500 stands for zero in the data rows.
Some points, one per row:
array([322, 338, 632, 670, 959, 365, 553, 724, 408, 608, 401, 553, 376, 529, 184, 849, 417, 684,
       713, 498, 457, 458])
array([384, 416, 347, 476, 318, 387, 508, 635, 567, 504, 539, 394, 557, 703, 626, 495, 495, 557,
       540, 415, 502, 555])
array([297, 476, 465, 381, 756, 322, 570, 622, 448, 613, 444, 346, 364, 394, 246, 705, 435, 544,
       556, 483, 512, 402])
array([755, 546, 711, 586, 409, 370, 503, 615, 350, 420, 387, 664, 410, 449, 563, 523, 495, 452,
       486, 582, 439, 773])
array([640, 416, 514, 564, 500, 423, 604, 552, 346, 423, 488, 430, 502, 573, 540, 481, 602, 594,
       318, 468, 500, 432])
array([464, 605, 312, 309, 269, 999, 450, 274, 703, 297, 406, 505, 724, 490, 625, 051, 523, 351,
       304, 559, 597, 424])
array([717, 397, 533, 750, 465, 370, 512, 391, 503, 427, 782, 489, 530, 579, 545, 442, 513, 661,
       488, 403, 480, 512])
array([603, 469, 428, 386, 635, 508, 520, 468, 506, 558, 595, 600, 528, 514, 548, 597, 444, 550,
       338, 505, 487, 497])
array([736, 284, 447, 545, 372, 263, 585, 429, 595, 365, 691, 407, 545, 661, 451, 619, 370, 700,
       499, 541, 475, 316])
array([668, 294, 487, 533, 417, 391, 558, 587, 508, 418, 663, 472, 470, 463, 465, 462, 441, 672,
       470, 487, 427, 520])
array([630, 504, 609, 695, 472, 499, 586, 480, 266, 569, 532, 813, 406, 319, 511, 556, 479, 505,
       525, 657, 506, 480])
array([541, 490, 583, 577, 571, 474, 539, 601, 418, 553, 369, 508, 503, 404, 414, 650, 441, 582,
       706, 495, 434, 570])
array([392, 314, 563, 597, 999, 521, 481, 837, 357, 675, 589, 430, 299, 647, 040, 937, 402, 622,
       678, 540, 444, 552])
array([627, 471, 429, 376, 347, 431, 450, 341, 663, 304, 754, 452, 633, 503, 548, 320, 509, 462,
       491, 466, 506, 484])
array([285, 629, 567, 462, 960, 440, 591, 678, 345, 539, 429, 442, 434, 502, 221, 869, 471, 453,
       643, 514, 499, 399])
array([270, 874, 635, 357, 307, 939, 425, 330, 553, 569, 353, 721, 721, 315, 639, 116, 608, 159,
       399, 491, 591, 542])
array([553, 395, 578, 590, 518, 381, 515, 639, 509, 619, 598, 560, 529, 730, 440, 660, 413, 591,
       552, 479, 539, 472])
array([418, 454, 650, 465, 547, 478, 586, 538, 564, 482, 275, 583, 363, 510, 509, 552, 408, 454,
       413, 598, 442, 510])
array([525, 338, 501, 405, 515, 482, 566, 420, 479, 430, 592, 490, 714, 469, 513, 451, 574, 572,
       576, 565, 409, 546])
array([504, 500, 355, 531, 539, 384, 537, 480, 329, 544, 661, 383, 555, 625, 570, 326, 322, 536,
       444, 380, 458, 586])
array([332, 433, 682, 581, 753, 462, 683, 786, 171, 533, 395, 578, 356, 414, 229, 929, 477, 520,
       607, 352, 405, 411])
array([627, 424, 646, 511, 483, 416, 517, 592, 460, 472, 412, 499, 460, 501, 563, 520, 565, 521,
       557, 445, 537, 567])
array([381, 477, 374, 497, 643, 575, 634, 529, 422, 644, 435, 459, 289, 605, 265, 678, 383, 553,
       567, 590, 441, 480])
array([611, 388, 591, 675, 513, 219, 455, 520, 638, 335, 660, 518, 538, 836, 564, 619, 348, 818,
       641, 447, 504, 542])
array([385, 660, 358, 400, 281, 840, 395, 132, 668, 528, 689, 688, 639, 451, 588, 105, 695, 282,
       187, 492, 597, 425])
array([197, 796, 402, 424, 338, 913, 534, 323, 631, 524, 552, 732, 518, 248, 601, 147, 637, 212,
       306, 629, 618, 339])
array([520, 373, 492, 665, 678, 228, 497, 794, 373, 488, 557, 352, 476, 666, 353, 884, 552, 641,
       777, 475, 391, 334])
array([455, 632, 370, 519, 415, 579, 340, 588, 667, 401, 388, 339, 644, 618, 420, 387, 524, 353,
       496, 496, 463, 545])
array([534, 370, 670, 471, 399, 268, 565, 362, 523, 336, 304, 410, 387, 631, 709, 580, 423, 570,
       538, 461, 619, 568])
array([469, 520, 628, 391, 488, 596, 512, 478, 467, 330, 556, 599, 418, 432, 602, 377, 481, 371,
       297, 443, 437, 499])
array([681, 693, 476, 621, 272, 613, 430, 237, 816, 509, 569, 640, 580, 418, 823, 135, 577, 390,
       495, 576, 659, 612])
array([554, 442, 490, 494, 669, 473, 000, 588, 421, 558, 458, 510, 474, 609, 366, 602, 490, 622,
       555, 456, 441, 439])
array([499, 720, 561, 440, 367, 507, 455, 417, 624, 507, 526, 460, 570, 419, 646, 314, 525, 463,
       315, 519, 513, 611])
array([207, 999, 262, 393, 571, 999, 422, 430, 317, 790, 127, 408, 474, 183, 592, 199, 692, 142,
       191, 651, 481, 508])
array([456, 376, 441, 552, 672, 279, 283, 594, 495, 575, 386, 240, 460, 791, 414, 661, 296, 334,
       564, 513, 625, 368])
array([896, 771, 359, 359, 237, 794, 262, 114, 818, 528, 483, 642, 630, 399, 776, 000, 831, 211,
       382, 636, 581, 861])
array([504, 400, 531, 332, 559, 443, 466, 592, 473, 454, 464, 396, 482, 470, 562, 568, 427, 539,
       596, 552, 493, 419])
array([413, 999, 560, 448, 042, 999, 300, 065, 832, 561, 406, 873, 583, 220, 703, 000, 645, 006,
       295, 650, 517, 659])
array([332, 521, 604, 476, 681, 571, 496, 462, 410, 607, 494, 590, 294, 539, 405, 690, 522, 499,
       562, 523, 413, 515])
array([412, 422, 659, 552, 338, 376, 445, 561, 567, 423, 424, 523, 555, 609, 575, 595, 508, 635,
       424, 382, 427, 502])
12 more points follow, each with its number after it:
array([279, 921, 371, 343, 268, 917, 627, 092, 749, 423, 296, 474, 630, 325, 619, 000, 605, 171,
       288, 567, 550, 692]) 0
array([517, 880, 540, 285, 131, 957, 282, 077, 600, 522, 418, 947, 567, 121, 908, 000, 810, 063,
       227, 595, 526, 572]) 1
array([876, 281, 598, 406, 267, 219, 537, 422, 490, 402, 654, 316, 622, 720, 559, 556, 447, 761,
       623, 430, 504, 578]) 2
array([612, 554, 556, 563, 426, 399, 444, 412, 481, 504, 538, 665, 404, 549, 442, 463, 572, 604,
       495, 624, 503, 411]) 3
array([397, 518, 492, 449, 486, 605, 449, 481, 567, 494, 581, 607, 524, 385, 673, 468, 544, 488,
       336, 417, 674, 471]) 4
array([448, 745, 349, 266, 449, 852, 375, 000, 719, 486, 434, 212, 713, 289, 847, 000, 692, 006,
       323, 554, 641, 537]) 5
array([607, 348, 555, 504, 435, 409, 499, 481, 427, 410, 535, 341, 545, 652, 571, 486, 360, 633,
       406, 435, 537, 554]) 6
array([654, 438, 309, 538, 425, 264, 428, 565, 572, 445, 600, 405, 532, 424, 554, 519, 388, 695,
       560, 504, 858, 489]) 7
array([470, 775, 417, 423, 298, 752, 378, 326, 554, 338, 446, 594, 603, 429, 707, 180, 614, 307,
       341, 541, 540, 604]) 8
array([554, 452, 505, 419, 561, 485, 533, 605, 542, 375, 547, 292, 799, 617, 647, 471, 402, 610,
       525, 403, 521, 574]) 9
array([626, 510, 485, 513, 389, 506, 626, 414, 540, 536, 574, 538, 432, 446, 425, 480, 478, 698,
       541, 580, 502, 418]) 10
array([765, 058, 412, 613, 772, 000, 613, 708, 423, 434, 787, 000, 446, 893, 217, 999, 193, 999,
       883, 480, 343, 479]) 11
Which three of these numbered points are nearest to each point below, looking only along the 5 directions in which the first points spread most? Their numbers follow each, nearest first.
array([596, 660, 461, 399, 310, 651, 491, 234, 579, 562, 400, 661, 659, 353, 673, 094, 616, 298,
       361, 475, 557, 765]) > 8 0 4
array([208, 794, 366, 399, 522, 999, 491, 384, 397, 716, 345, 699, 456, 235, 492, 261, 702, 216,
       308, 597, 577, 434]) > 0 8 4
array([670, 419, 543, 494, 232, 239, 639, 489, 599, 377, 609, 332, 568, 773, 515, 852, 345, 719,
       735, 476, 480, 697]) > 2 6 7
array([520, 300, 580, 609, 373, 516, 436, 526, 528, 367, 510, 513, 537, 523, 624, 386, 465, 619,
       580, 438, 647, 407]) > 6 7 9
array([656, 486, 477, 469, 303, 096, 490, 456, 592, 415, 706, 262, 549, 514, 889, 611, 532, 593,
       456, 453, 551, 577]) > 2 6 7
array([549, 476, 389, 415, 491, 738, 442, 349, 558, 468, 622, 498, 534, 298, 634, 296, 534, 413,
       275, 371, 461, 490]) > 4 8 10
array([371, 898, 496, 459, 451, 999, 389, 253, 564, 624, 307, 465, 580, 260, 706, 112, 758, 137,
       390, 569, 576, 564]) > 0 8 5
array([724, 429, 758, 692, 354, 472, 532, 426, 496, 544, 434, 605, 361, 498, 404, 514, 537, 586,
       516, 568, 404, 580]) > 3 10 6
array([521, 900, 599, 516, 063, 886, 321, 179, 644, 377, 554, 762, 567, 318, 906, 000, 799, 136,
       224, 482, 605, 651]) > 1 0 8
array([635, 542, 674, 741, 377, 302, 570, 739, 448, 398, 558, 636, 577, 420, 499, 564, 525, 612,
       587, 626, 505, 709]) > 3 10 6
array([588, 385, 425, 600, 544, 406, 499, 542, 544, 465, 593, 342, 647, 846, 535, 455, 380, 761,
       543, 384, 525, 636]) > 7 9 6
array([446, 420, 289, 559, 366, 416, 316, 530, 558, 492, 652, 403, 527, 520, 763, 460, 462, 409,
       366, 397, 488, 463]) > 9 7 6
array([330, 803, 195, 377, 323, 898, 486, 282, 720, 597, 469, 490, 657, 389, 694, 084, 625, 066,
       238, 440, 621, 841]) > 5 0 8
array([630, 046, 514, 634, 857, 000, 676, 872, 074, 441, 690, 105, 552, 999, 138, 999, 089, 999,
       880, 378, 487, 415]) > 11 2 7
array([346, 934, 189, 395, 344, 912, 000, 283, 502, 526, 203, 667, 514, 264, 704, 105, 785, 200,
       291, 552, 633, 619]) > 0 5 8
array([532, 285, 365, 457, 621, 416, 471, 587, 509, 453, 567, 219, 700, 517, 610, 550, 420, 564,
       512, 426, 570, 582]) > 9 7 6
Now 12 new points, numbered from 0 again:
array([480, 376, 658, 786, 688, 287, 652, 702, 355, 635, 468, 624, 235, 598, 246, 868, 464, 605,
       719, 560, 379, 353]) 0
array([545, 422, 802, 689, 635, 456, 613, 618, 300, 415, 434, 592, 410, 453, 320, 542, 540, 564,
       559, 433, 466, 419]) 1
array([427, 432, 551, 477, 554, 466, 454, 439, 384, 525, 447, 300, 531, 570, 588, 498, 564, 567,
       540, 281, 320, 405]) 2
array([538, 665, 396, 510, 380, 783, 500, 294, 647, 444, 525, 422, 539, 640, 439, 087, 517, 325,
       383, 485, 588, 539]) 3
array([457, 273, 617, 494, 764, 215, 683, 788, 275, 521, 465, 482, 424, 615, 052, 999, 531, 696,
       771, 646, 414, 268]) 4
array([551, 334, 499, 463, 557, 233, 660, 699, 670, 540, 715, 320, 573, 664, 460, 576, 325, 823,
       608, 390, 418, 448]) 5
array([440, 573, 524, 607, 522, 512, 506, 486, 436, 470, 296, 562, 418, 490, 470, 686, 421, 401,
       613, 539, 581, 497]) 6
array([645, 482, 483, 582, 477, 378, 576, 584, 458, 468, 537, 432, 407, 539, 323, 645, 512, 586,
       620, 537, 366, 494]) 7
array([440, 403, 543, 593, 564, 391, 540, 676, 402, 410, 431, 631, 376, 508, 444, 659, 514, 550,
       544, 547, 464, 433]) 8
array([829, 205, 744, 640, 565, 345, 655, 523, 400, 479, 527, 578, 391, 538, 576, 652, 302, 674,
       663, 574, 581, 385]) 9
array([582, 621, 391, 295, 331, 569, 440, 374, 695, 481, 501, 461, 545, 446, 514, 339, 353, 429,
       466, 527, 430, 658]) 10
array([534, 591, 267, 417, 486, 870, 404, 375, 535, 608, 599, 440, 521, 206, 610, 361, 528, 435,
       362, 523, 531, 515]) 11
Which three of these numbered points are nearest to each point below, looking only along the 5 directions in which the first points spread most? Their numbers follow each, nearest first.
array([412, 285, 544, 576, 334, 171, 549, 456, 583, 710, 651, 526, 550, 824, 436, 585, 295, 616,
       531, 436, 510, 532]) > 5 7 2
array([610, 478, 692, 631, 615, 508, 608, 432, 363, 566, 494, 763, 446, 413, 333, 466, 567, 550,
       605, 712, 429, 382]) > 1 8 7
array([694, 453, 632, 637, 746, 385, 639, 698, 371, 623, 454, 651, 301, 482, 245, 873, 326, 619,
       830, 671, 339, 407]) > 0 1 4
array([491, 200, 631, 630, 872, 205, 581, 681, 263, 558, 489, 409, 322, 674, 137, 999, 408, 719,
       744, 551, 451, 358]) > 4 0 8
array([468, 706, 516, 536, 451, 857, 412, 334, 440, 443, 377, 955, 433, 434, 575, 434, 411, 348,
       457, 488, 526, 574]) > 11 10 6
array([491, 728, 619, 372, 450, 837, 420, 274, 603, 563, 375, 766, 409, 275, 638, 000, 779, 398,
       501, 566, 485, 483]) > 11 3 10
array([630, 337, 608, 547, 328, 575, 600, 383, 593, 376, 513, 429, 636, 504, 679, 267, 454, 504,
       323, 466, 563, 603]) > 10 3 2
array([459, 680, 458, 484, 413, 657, 385, 417, 639, 573, 449, 551, 469, 466, 477, 205, 587, 415,
       342, 563, 466, 423]) > 11 3 10
array([328, 581, 540, 530, 410, 483, 535, 420, 504, 177, 456, 372, 637, 586, 484, 776, 583, 568,
       589, 422, 320, 497]) > 2 8 7
array([556, 365, 549, 441, 373, 431, 461, 588, 526, 458, 440, 273, 681, 428, 421, 505, 445, 529,
       528, 547, 464, 513]) > 2 7 6
array([528, 824, 348, 400, 170, 828, 364, 235, 758, 461, 459, 827, 687, 311, 916, 000, 712, 210,
       000, 489, 598, 580]) > 3 11 10
array([651, 346, 374, 356, 523, 582, 578, 357, 643, 731, 363, 388, 610, 461, 626, 362, 581, 464,
       516, 381, 508, 551]) > 10 2 3
array([482, 371, 497, 490, 592, 434, 530, 617, 331, 473, 436, 323, 000, 499, 376, 734, 594, 515,
       618, 488, 481, 457]) > 8 1 7
array([471, 370, 458, 527, 519, 420, 507, 505, 466, 589, 501, 429, 686, 583, 490, 434, 471, 610,
       453, 607, 504, 242]) > 2 7 8
array([414, 464, 666, 512, 773, 370, 538, 827, 325, 687, 367, 378, 464, 556, 080, 999, 426, 597,
       661, 494, 448, 392]) > 4 0 8
array([477, 404, 220, 382, 511, 429, 546, 582, 445, 430, 438, 443, 545, 532, 438, 571, 360, 597,
       649, 576, 485, 537]) > 2 7 8
